In the data rows, zero lies at 4.5, halfway between 4 and 5.
Here is a table of points, one per row:
[2 5 5 2 4 6 2 6 7 4 5 3 4 9 2 8 2 5 4 4 7 2 4 5 7 3 3 5 5 6 5 2 6 2 4 2 3
 4 4 4 9 3 4 3 5 5 6 4 5 4 3 5 6 4]
[3 6 3 4 4 7 4 8 4 3 3 7 4 0 5 5 6 2 4 5 4 5 2 5 3 4 5 2 6 7 7 4 5 3 6 5 3
 1 7 5 6 8 3 6 8 5 3 3 3 5 6 3 5 3]
[5 5 0 5 4 4 3 4 3 5 3 6 6 3 7 6 4 4 4 6 2 3 4 8 3 3 3 6 7 5 4 2 4 4 3 3 5
 6 3 3 2 5 5 1 6 7 4 6 2 4 6 6 6 3]
[4 4 7 5 7 1 6 6 3 6 3 6 2 6 4 1 5 4 6 6 3 5 6 5 4 5 2 2 2 4 5 0 6 4 4 6 3
 5 3 7 6 3 5 4 4 6 4 6 2 5 2 3 6 3]
[1 3 3 1 6 8 4 4 4 6 4 3 3 4 6 3 7 6 6 7 5 4 7 4 4 4 6 4 4 0 5 4 4 5 4 2 7
 5 6 5 4 5 1 4 4 3 3 6 5 6 4 5 5 2]
[2 7 5 5 4 6 4 6 4 2 4 6 3 5 4 5 6 3 5 4 4 9 5 3 5 7 7 4 7 4 6 6 3 3 4 3 7
 6 1 4 5 4 8 4 3 5 4 6 6 6 2 6 5 5]
[8 1 4 4 5 2 5 7 4 3 3 7 3 4 4 5 4 6 5 2 9 6 5 4 4 4 4 8 6 1 3 7 5 3 1 7 7
 4 6 6 4 6 3 4 6 4 5 2 5 4 2 6 5 4]
[6 2 6 4 7 7 4 7 0 5 6 5 6 5 7 3 4 4 5 8 5 4 4 8 7 5 3 6 5 5 6 6 3 4 6 4 5
 6 3 3 7 2 3 8 6 4 6 5 4 3 6 5 6 8]
[4 7 4 6 6 5 3 4 5 4 6 5 4 5 7 6 6 5 5 4 4 4 5 4 5 6 5 6 3 8 7 6 7 6 4 6 6
 6 4 6 2 1 1 4 3 3 8 2 3 6 4 2 2 2]
[4 3 7 1 3 5 3 6 6 6 8 5 4 3 6 4 7 3 2 4 5 4 6 5 3 5 5 7 5 4 3 3 2 4 4 4 2
 3 5 8 1 4 6 7 3 5 6 2 6 2 3 6 6 5]
[3 5 4 8 4 4 2 2 4 8 4 6 6 6 4 3 3 5 4 3 3 6 5 3 5 1 7 5 3 4 3 6 3 5 4 4 6
 2 2 6 5 7 5 7 6 1 5 4 3 3 3 7 7 2]
[8 4 4 4 7 3 3 4 5 6 3 5 3 6 4 6 8 3 5 8 4 5 5 0 5 5 7 5 5 6 3 7 7 7 7 3 2
 6 5 4 5 5 5 4 3 5 3 3 4 6 5 6 7 6]
[5 6 4 2 2 3 7 4 2 2 3 4 5 4 5 4 6 7 2 5 3 6 5 6 4 4 5 4 3 4 3 8 5 3 6 4 3
 3 6 4 8 6 4 3 0 4 8 4 5 2 5 5 6 3]
[3 2 7 6 5 7 6 5 5 3 6 4 5 7 7 3 4 6 3 2 4 7 3 2 5 6 5 3 8 4 3 3 7 7 3 6 4
 5 6 4 4 6 4 5 4 7 7 5 5 5 8 5 7 3]
[4 6 2 4 7 6 6 4 7 5 5 6 3 3 3 2 2 4 4 5 5 6 2 4 4 3 5 5 2 5 3 3 3 7 3 6 3
 8 4 2 4 5 2 3 4 2 6 4 7 1 3 3 5 8]
[7 4 7 7 5 5 8 4 6 7 7 4 4 5 5 8 7 4 5 3 3 3 5 7 2 4 6 5 4 3 6 5 5 5 4 4 4
 3 2 3 6 7 3 4 6 5 6 4 7 8 3 3 6 5]
[6 1 5 3 4 5 7 4 7 0 5 5 7 6 4 6 4 1 6 3 3 5 2 5 5 7 3 4 4 4 3 3 7 5 7 2 4
 6 2 5 3 5 3 6 5 0 4 6 3 3 4 5 3 2]
[6 7 4 5 2 4 4 4 2 3 8 2 5 6 6 5 5 3 3 6 7 7 3 2 2 1 2 8 3 4 7 3 5 5 5 5 6
 6 8 5 5 7 7 5 3 3 4 6 3 5 3 3 4 4]
[4 4 1 4 3 3 6 5 5 7 8 7 3 3 4 7 4 8 4 6 6 6 4 4 6 6 3 3 4 5 4 4 5 1 7 5 6
 3 4 3 2 3 5 6 5 6 1 6 9 4 5 3 5 2]
[3 4 6 6 4 5 7 3 3 8 3 7 7 2 6 6 7 4 4 0 6 4 4 2 7 6 3 4 3 4 5 5 3 3 4 2 3
 6 8 4 5 3 6 0 6 4 3 4 4 3 6 4 5 5]
[7 5 3 3 8 5 6 6 6 4 6 4 9 5 4 3 4 3 3 2 2 5 5 6 8 2 7 3 4 7 4 5 5 3 4 5 7
 5 7 7 5 4 5 4 3 6 2 5 6 7 3 6 5 5]
[6 6 7 5 5 4 2 4 4 2 3 5 6 1 6 4 2 5 4 3 5 4 7 5 3 4 4 5 5 5 2 3 7 7 4 3 4
 3 4 0 5 1 5 6 4 3 1 2 6 5 4 3 4 3]
[4 2 5 3 7 6 5 6 2 5 5 3 6 4 1 6 4 5 2 6 4 4 5 3 5 4 4 5 6 6 4 5 3 6 2 7 2
 2 4 3 4 3 7 3 4 2 6 7 3 9 5 4 1 3]
[2 5 6 6 5 4 3 4 7 4 6 4 3 3 3 3 4 5 2 5 5 5 5 8 7 6 5 6 5 2 6 6 5 7 8 7 2
 5 5 3 5 6 5 3 6 7 4 6 2 5 2 7 2 3]
[6 3 4 5 2 7 8 4 4 5 5 4 3 7 4 3 6 5 6 3 7 3 7 5 6 4 6 3 4 8 7 4 4 5 3 5 4
 3 2 2 4 6 5 4 3 5 0 3 1 2 6 7 2 5]
[6 6 6 4 4 6 4 4 3 2 3 6 4 4 3 6 2 6 7 3 5 3 8 2 7 4 4 5 3 6 8 2 1 7 8 6 3
 6 5 6 2 6 3 5 5 5 5 7 6 5 6 3 7 4]
[3 6 3 5 4 6 4 3 4 6 3 5 5 6 6 3 1 0 4 4 7 4 5 4 2 6 2 3 3 2 5 6 6 3 5 7 3
 3 4 4 5 6 2 4 1 7 4 4 6 7 5 6 4 7]
[4 5 3 7 3 5 2 6 4 4 7 7 4 5 0 1 6 5 7 3 4 0 3 7 4 7 2 6 4 5 4 8 5 5 4 4 5
 5 6 5 4 6 6 4 4 4 4 5 6 5 8 3 5 5]
[6 4 6 6 6 8 3 7 4 5 2 3 2 5 3 8 4 6 6 4 3 6 3 6 3 3 5 2 1 3 3 5 5 4 5 4 3
 4 8 4 2 3 6 5 3 7 5 5 3 2 4 5 3 5]
[5 5 6 4 5 3 4 3 3 5 6 4 1 5 5 3 4 4 4 2 6 7 6 5 2 3 4 2 6 9 1 7 3 4 4 1 3
 7 5 6 5 5 2 5 7 6 6 7 5 6 4 5 1 5]
[2 7 5 4 5 1 6 4 5 2 3 4 4 6 6 5 6 5 7 7 5 3 3 5 8 5 4 5 6 5 3 3 6 6 4 3 7
 0 6 5 2 5 5 5 6 4 5 6 5 4 4 5 2 9]
[7 6 3 3 3 7 6 4 7 6 3 4 5 7 6 2 3 6 5 4 2 2 5 3 5 5 4 5 8 3 3 6 2 4 6 4 5
 5 5 3 5 3 5 6 5 6 5 2 2 5 2 0 3 4]
[5 4 2 6 5 3 5 6 7 3 6 4 6 3 5 5 5 3 5 5 4 4 8 3 4 0 3 2 6 1 6 5 5 4 5 4 5
 5 2 6 6 4 7 4 6 5 6 3 6 1 9 3 2 4]
[4 0 3 4 1 3 3 6 4 6 1 1 5 3 6 4 4 5 5 4 5 2 4 4 3 4 6 1 4 6 6 4 5 6 6 5 6
 6 5 4 4 5 6 4 5 3 7 5 7 5 0 4 5 6]
[7 3 6 5 3 4 3 2 8 4 2 6 6 7 4 3 5 4 5 8 5 8 5 7 4 8 6 5 4 5 7 1 2 2 2 4 5
 4 7 4 5 3 4 4 7 4 6 5 6 5 7 4 3 4]
[2 3 3 3 3 1 5 5 5 3 2 1 3 5 3 4 7 4 4 2 2 7 3 6 5 4 3 6 4 4 6 5 2 5 4 6 4
 4 3 3 4 0 2 6 5 4 2 3 3 7 8 5 6 5]
[6 7 5 5 4 2 5 5 5 5 7 2 6 1 4 6 2 5 8 6 6 4 2 3 5 8 5 1 5 4 4 4 1 7 2 3 5
 5 4 5 6 3 4 5 3 6 5 3 2 4 6 6 5 4]
[5 6 6 3 8 6 5 1 7 4 4 3 3 2 3 4 4 5 4 4 4 4 7 4 2 6 2 3 6 6 6 5 6 2 6 7 7
 5 5 4 4 3 6 6 6 2 5 6 3 3 5 6 7 6]
[4 5 8 0 3 5 3 2 4 5 2 5 7 5 5 6 4 6 3 6 4 4 2 5 3 4 6 4 2 4 4 7 6 5 1 6 5
 6 2 8 5 6 5 4 6 7 0 5 4 4 5 2 3 6]
[3 2 3 4 6 3 5 3 2 4 7 4 1 4 5 6 1 6 6 3 0 3 4 5 2 6 8 8 5 4 4 2 4 3 5 5 4
 5 6 6 8 5 7 5 4 4 4 2 5 6 6 6 2 6]
Along one direction, these points spread out more than along any other. Take the direction at right angles to it along which they spread out most. Go by this last direction. Where along it does each point below lie, from 0 to 99? The average is 50, and the first point in the table lies past the average. One standard deviation of the points above along it is 16.
[2 5 5 2 4 6 2 6 7 4 5 3 4 9 2 8 2 5 4 4 7 2 4 5 7 3 3 5 5 6 5 2 6 2 4 2 3
 4 4 4 9 3 4 3 5 5 6 4 5 4 3 5 6 4] 63
[4 3 7 1 3 5 3 6 6 6 8 5 4 3 6 4 7 3 2 4 5 4 6 5 3 5 5 7 5 4 3 3 2 4 4 4 2
 3 5 8 1 4 6 7 3 5 6 2 6 2 3 6 6 5] 46
[6 6 6 4 4 6 4 4 3 2 3 6 4 4 3 6 2 6 7 3 5 3 8 2 7 4 4 5 3 6 8 2 1 7 8 6 3
 6 5 6 2 6 3 5 5 5 5 7 6 5 6 3 7 4] 53
[6 4 6 6 6 8 3 7 4 5 2 3 2 5 3 8 4 6 6 4 3 6 3 6 3 3 5 2 1 3 3 5 5 4 5 4 3
 4 8 4 2 3 6 5 3 7 5 5 3 2 4 5 3 5] 56
[5 4 2 6 5 3 5 6 7 3 6 4 6 3 5 5 5 3 5 5 4 4 8 3 4 0 3 2 6 1 6 5 5 4 5 4 5
 5 2 6 6 4 7 4 6 5 6 3 6 1 9 3 2 4] 18
[7 6 3 3 3 7 6 4 7 6 3 4 5 7 6 2 3 6 5 4 2 2 5 3 5 5 4 5 8 3 3 6 2 4 6 4 5
 5 5 3 5 3 5 6 5 6 5 2 2 5 2 0 3 4] 54
[3 2 3 4 6 3 5 3 2 4 7 4 1 4 5 6 1 6 6 3 0 3 4 5 2 6 8 8 5 4 4 2 4 3 5 5 4
 5 6 6 8 5 7 5 4 4 4 2 5 6 6 6 2 6] 58
[7 5 3 3 8 5 6 6 6 4 6 4 9 5 4 3 4 3 3 2 2 5 5 6 8 2 7 3 4 7 4 5 5 3 4 5 7
 5 7 7 5 4 5 4 3 6 2 5 6 7 3 6 5 5] 55
[5 5 6 4 5 3 4 3 3 5 6 4 1 5 5 3 4 4 4 2 6 7 6 5 2 3 4 2 6 9 1 7 3 4 4 1 3
 7 5 6 5 5 2 5 7 6 6 7 5 6 4 5 1 5] 69
[2 7 5 4 5 1 6 4 5 2 3 4 4 6 6 5 6 5 7 7 5 3 3 5 8 5 4 5 6 5 3 3 6 6 4 3 7
 0 6 5 2 5 5 5 6 4 5 6 5 4 4 5 2 9] 56
[8 1 4 4 5 2 5 7 4 3 3 7 3 4 4 5 4 6 5 2 9 6 5 4 4 4 4 8 6 1 3 7 5 3 1 7 7
 4 6 6 4 6 3 4 6 4 5 2 5 4 2 6 5 4] 36
[5 6 4 2 2 3 7 4 2 2 3 4 5 4 5 4 6 7 2 5 3 6 5 6 4 4 5 4 3 4 3 8 5 3 6 4 3
 3 6 4 8 6 4 3 0 4 8 4 5 2 5 5 6 3] 41
